Here are some numbered points:
vec![-6, 5, -6, -10, -5, -3, -8, -11, -9, 6, 1, -8, -12, -14, -13, -2, 4, -4, -7, -2, 10, -4, -4,
     -8, -1, 0, 0, -3, -10, -7, -4, -11] 0
vec![-1, -22, -3, -14, -12, -17, -18, -19, -8, 2, -13, -28, -17, -13, -12, -13, 3, -20, 21, -15, -6, 1, -8,
     4, -12, -14, -10, -6, -15, -23, -10, -24] 1
vec![-26, -21, -29, -30, -29, -31, -30, -32, -31, -34, -28, -20, -30, -35, -30, -31, -35, -25, -24, -28, -14, -28, -32,
     -28, -21, -29, -26, -27, -23, -22, -26, -21] 2
vec![-18, 9, -16, -10, -14, -13, -6, -6, -21, -15, -18, -25, -13, -12, -9, -1, -19, -20, -23, -12, -10, -18, -18,
     -21, -8, -14, -11, -19, -16, -16, -14, -21] 3
vec![-16, 58, -21, 33, 11, 12, 35, 38, 12, -13, 3, -29, 16, 29, 30, 49, -19, 7, -54, 27, -7, -15, -6,
     -33, 8, 15, 18, -19, 11, 19, -3, -26] 4
vec![-20, -8, -22, -24, -20, -21, -23, -22, -25, -21, -21, -25, -24, -28, -21, -19, -15, -23, -4, -24, 0, -18, -22,
     -15, -14, -21, -22, -22, -23, -13, -23, -29] 5
vec![-33, 2, -36, -14, -27, -24, -12, -11, -26, -33, -28, -1, -18, -20, -15, -13, -37, -23, -38, -18, -26, -34, -34,
     -38, -24, -26, -22, -34, -25, -21, -29, -8] 6
vec![-19, -26, -18, -27, -25, -24, -27, -28, -26, -17, -21, -22, -28, -22, -31, -31, -14, -22, 13, -26, -18, -17, -21,
     -6, -26, -26, -28, -21, -23, -25, -23, -15] 7
vec![-7, 121, -17, 86, 33, 50, 83, 88, 48, -21, 36, -9, 51, 73, 72, 105, -16, 58, -70, 73, -2, -11, 10,
     -28, 32, 52, 54, -10, 63, 66, 11, -19] 8
vec![-4, -14, 0, -15, -7, -13, -15, -13, -5, 0, -13, -27, -12, -10, -15, -15, 0, -19, 21, -8, -6, -3, -8,
     2, -14, -10, -15, -3, -15, -17, -9, -30] 9
vec![15, -17, 12, 6, 6, -6, 5, 0, 11, 22, 2, -23, 11, 9, 9, 3, 22, -3, 33, 3, -10, 16, 9,
     24, -7, -1, -1, 13, 1, -4, 11, -23] 10
vec![-16, 5, -14, -8, -9, -13, -8, -11, -14, -14, -11, -28, -12, -14, -10, -8, -12, -16, -22, -11, 0, -16, -10,
     -22, -7, -11, -4, -13, -10, -16, -11, -28] 11
vec![118, 27, 117, 101, 109, 118, 102, 97, 114, 109, 118, 124, 117, 107, 109, 76, 114, 61, 37, 104, 127, 119, 114,
     108, 127, 107, 112, 112, 109, 127, 118, 127] 12
vec![-37, 1, -34, -15, -31, -21, -7, -14, -22, -33, -30, 0, -14, -18, -18, -8, -30, -27, -40, -22, -31, -33, -35,
     -42, -24, -24, -23, -36, -23, -27, -32, 3] 13
vec![114, 6, 114, 98, 98, 82, 96, 96, 109, 110, 92, 60, 112, 104, 103, 79, 109, 61, 51, 90, 20, 115, 110,
     108, 59, 86, 87, 104, 109, 84, 116, 39] 14
vec![-31, -19, -31, -35, -33, -24, -29, -32, -33, -33, -33, -17, -29, -30, -30, -27, -33, -28, -19, -33, -12, -35, -34,
     -28, -17, -32, -29, -30, -26, -25, -31, -21] 15
vec![-10, -10, -9, -21, -12, -10, -22, -23, -15, -15, -13, -20, -21, -19, -21, -17, -16, -22, -12, -14, 5, -10, -10,
     -14, -9, -12, -16, -3, -18, -10, -11, -20] 16
New points follow, each followed by the numbers of its three nearest points above by angle, nearest first.
vec![42, 11, 39, 27, 36, 37, 28, 25, 35, 42, 35, 36, 34, 31, 31, 16, 38, 59, 15, 31, 62, 37, 39, 33, 63, 39, 34, 43,
     33, 46, 36, 96] ~ 12 14 8
vec![9, 16, 8, -1, 12, 20, -1, 4, 1, 1, 12, 18, 1, -1, -2, 6, 6, 20, -15, 9, 25, 7, 13,
     -4, 14, 14, 12, 14, 2, 12, 7, 16] ~ 12 14 8
vec![-39, -47, -36, -48, -48, -35, -50, -48, -45, -34, -35, -14, -42, -47, -45, -44, -33, -28, 36, -47, -40, -38, -45,
     -11, -36, -47, -44, -40, -30, -47, -42, -7] ~ 7 15 2
vec![17, 12, 15, 1, 16, 17, 3, 5, 14, 21, 19, 20, 1, 8, 4, 3, 22, 24, 6, 12, 36, 16, 16, 9, 22, 18, 10, 24,
     8, 19, 12, 31] ~ 12 14 8
vec![25, -1, 27, 13, 25, 14, 19, 15, 19, 21, 11, 0, 22, 19, 15, 0, 23, 21, 17, 8, 4, 24, 25, 26, 9, 19, 13, 31,
     17, 2, 26, -8] ~ 14 12 10
vec![25, 80, 30, 52, 54, 79, 50, 49, 40, 19, 77, 112, 39, 42, 46, 66, 23, 64, -31, 68, 46, 24, 39,
     12, 64, 68, 72, 32, 66, 57, 40, 91] ~ 12 14 8
vec![24, 36, 29, 16, 37, 46, 14, 16, 23, 20, 45, 73, 19, 23, 18, 25, 20, 63, -8, 30, 53, 25, 33, 17, 40, 42, 36, 37,
     27, 36, 27, 65] ~ 12 14 8
vec![59, -15, 64, 47, 47, 23, 47, 47, 57, 58, 31, -20, 57, 56, 53, 35, 58, 46, 47, 37, -7, 56, 58,
     64, 12, 34, 34, 51, 51, 29, 61, -22] ~ 14 12 10
vec![18, -3, 18, 5, 17, 7, 4, 8, 14, 20, 13, -6, 12, 9, 10, 5, 19, 9, 16, 5, 9, 22, 21, 21, 1, 12, 12, 20,
     2, -1, 15, -6] ~ 14 12 10
vec![-2, 59, -4, 35, 20, 29, 38, 37, 20, 3, 25, 9, 20, 27, 28, 49, 6, 36, -35, 36, 13, -1, 8,
     -16, 22, 32, 36, -2, 24, 31, 6, -1] ~ 8 4 12
vec![-22, -39, -24, -36, -31, -30, -36, -39, -33, -37, -34, -13, -32, -36, -34, -44, -32, -27, 4, -36, -32, -26, -29,
     -17, -28, -36, -36, -29, -29, -38, -29, -11] ~ 7 2 15
vec![55, -19, 53, 41, 36, 9, 44, 38, 52, 58, 27, -17, 49, 45, 46, 32, 58, 34, 57, 33, -15, 61, 53,
     57, 2, 26, 23, 44, 40, 25, 52, -13] ~ 14 12 10
vec![11, 30, 17, 12, 21, 32, 11, 11, 14, 23, 27, 35, 6, 5, 7, 18, 18, 42, -4, 19, 34, 16, 19, 9, 27, 29, 24, 21,
     12, 19, 17, 32] ~ 12 14 8
vec![-3, 52, -1, 30, 19, 27, 28, 26, 14, 4, 22, 14, 12, 23, 18, 40, 5, 34, -33, 34, 14, 0, 5,
     -13, 18, 28, 25, 3, 18, 29, 12, 7] ~ 8 4 12
